Each row is where one point has got to under a steady rotation. How many steps took it there?
The counts run from 0 to 83.
[ 90 146 172 168 167 128 159 137 134 125]  62
[161 139 120 144 120 102 108 172 155 159]  2
[139 166 127 136  86  78 150 128 136 113]  33
[136 117 104 116 139 209 121 122 130 135]  9
[123 111 135 115 141 153  91 132 103 182]  71
[127 144 165 174 138  85 129 155 144 151]  65
[159 173 127 168 126 125 155 131 166 108]  15
[141 170 132 134 105  83 159 119 138 100]  32
[156 109 110 110 108 171  94 147 127 159]  6
[128 137 112  90  78 102 121 132  86 138]  37
[ 85 151 140 145 141 126 171 114 123  90]  45
[ 80 129 157 154 165 159 152 121 120 118]  60
[133 166 125 147 120 101 166 106 149  86]  31
[153 108  99 109 115 182  96 137 126 162]  7
[129 135 104 107 125 183 145  89 117  98]  26
[136 122 110 132 138 197 140 125 134 118]  10
[169 140 102 106  79 137 108 122 121 147]  21
[146 122  95  91  84 169 120 111 102 136]  23
[171 149 130 116 128  93 106 140 147 168]  83
[137 143 111 106  67  87 111 127  97 136]  36
[140 107 104 114 122 193 109 136 132 138]  8
[173 145 104 132  82 104 121 137 135 149]  19
[134 117 149 112 127 139  94 147 102 189]  70
[ 91 157 148 150 138 113 182 127 130  90]  46
[ 84 125 127 100 130 165 152 108 100 105]  42
[ 97 113 146 108  96 132 108 151  87 165]  54
[ 97 123 123  98 114 164 138 109  88 102]  41
[ 83 139 133 135 147 152 172 116 114  91]  44
[118 107 148 111 157 187 110 115 109 162]  73
[168 126 114 135 112 104 104 178 153 163]  3
[174 157 110 160 108  99 139 140 159 136]  17
[136 135 113 144 156 196 141 114 152 104]  11
[ 92 105 145 113 135 172 122 129  83 142]  57
[ 87 125 151 140 157 171 149 120 108 124]  59
[153 158 122 161 140 149 150 129 171 105]  14
[141 131  96  92 104 182 125 107 105 128]  24
[135 119 154 131 112 115  85 150 107 191]  69
[114 142 117 126 132 175 159  90 126  94]  27
[150 148 139 166 143 104 138 164 183 142]  0
[132 128 105  99 112 188 137  87 111 115]  25
[105 116 138 114  92 103 111 157  89 163]  53
[139 133 159 146 122  92 105 154 130 179]  67
[104 144 150 156 105  64 150 147 125 135]  49
[ 96 154 154 155 115  72 152 139 129 112]  48
[134 171 125 145 126 117 171 101 148  78]  30
[156 137 133 152 124  99 124 174 174 146]  1
[ 83 131 130 113 137 158 168 105 107  92]  43
[142 159 118 119  75  75 122 136 110 133]  35
[115 151 116 131 131 156 168  93 134  88]  28
[105 145 167 174 153 103 149 133 142 131]  63
[145 161 156 154 173 128 141 125 162 133]  79
[160 146 156 156 163 102 132 129 161 146]  80
[178 152 112 150  90  95 120 132 147 139]  18
[110 141 153 143 105  59 131 153 118 144]  50
[143 132 152 139 118  97  95 157 119 188]  68
[177 157 135 136 146  87 117 143 154 163]  82
[117 122 145 128 182 182 126 104 125 134]  75
[ 72 111 144 133 153 171 131 123  92 133]  58
[ 84 104 133 108 117 163 113 135  78 147]  56
[135 135 162 149 189 154 145 110 152 128]  77
[112 130 152 130  86  69 122 149 107 150]  51
[140 151 119 165 153 165 159 117 170 100]  13
[113 122 108  83  83 153 124 112  88 131]  39
[114 114 139 123 160 191 118 117 119 148]  74
[166 156 146 147 153  84 124 129 166 153]  81
[111 145 166 173 148  90 140 144 145 139]  64
[163 116 104 118  97 146  90 167 120 162]  5
[125 163 123 140 138 145 173  97 150  85]  29
[115 128 112  93  80 132 116 125  76 142]  38
[135 149 155 152 181 143 144 119 157 125]  78
[128 129 144 137 187 171 140 110 141 131]  76
[ 99 108 137 105 111 146 108 151  78 158]  55
[162 119 112 114 104 127  85 174 134 172]  4
[108 129 145 119  83  90 109 162  98 155]  52
[116 112 137 111 140 174  95 132 102 171]  72
[182 140 102 119  76 111 111 127 128 153]  20
[158 133  99 107  78 159 110 119 107 148]  22
[ 92 133 169 167 173 143 161 126 121 120]  61
[ 97 122 117  85 101 151 130 116  82 126]  40
[145 170 116 129  74  68 147 126 124 123]  34
[169 169 123 160 111 108 143 132 170 121]  16
[138 136 175 153 124  78 120 158 138 166]  66
[ 97 158 151 149 127  89 171 133 129 106]  47
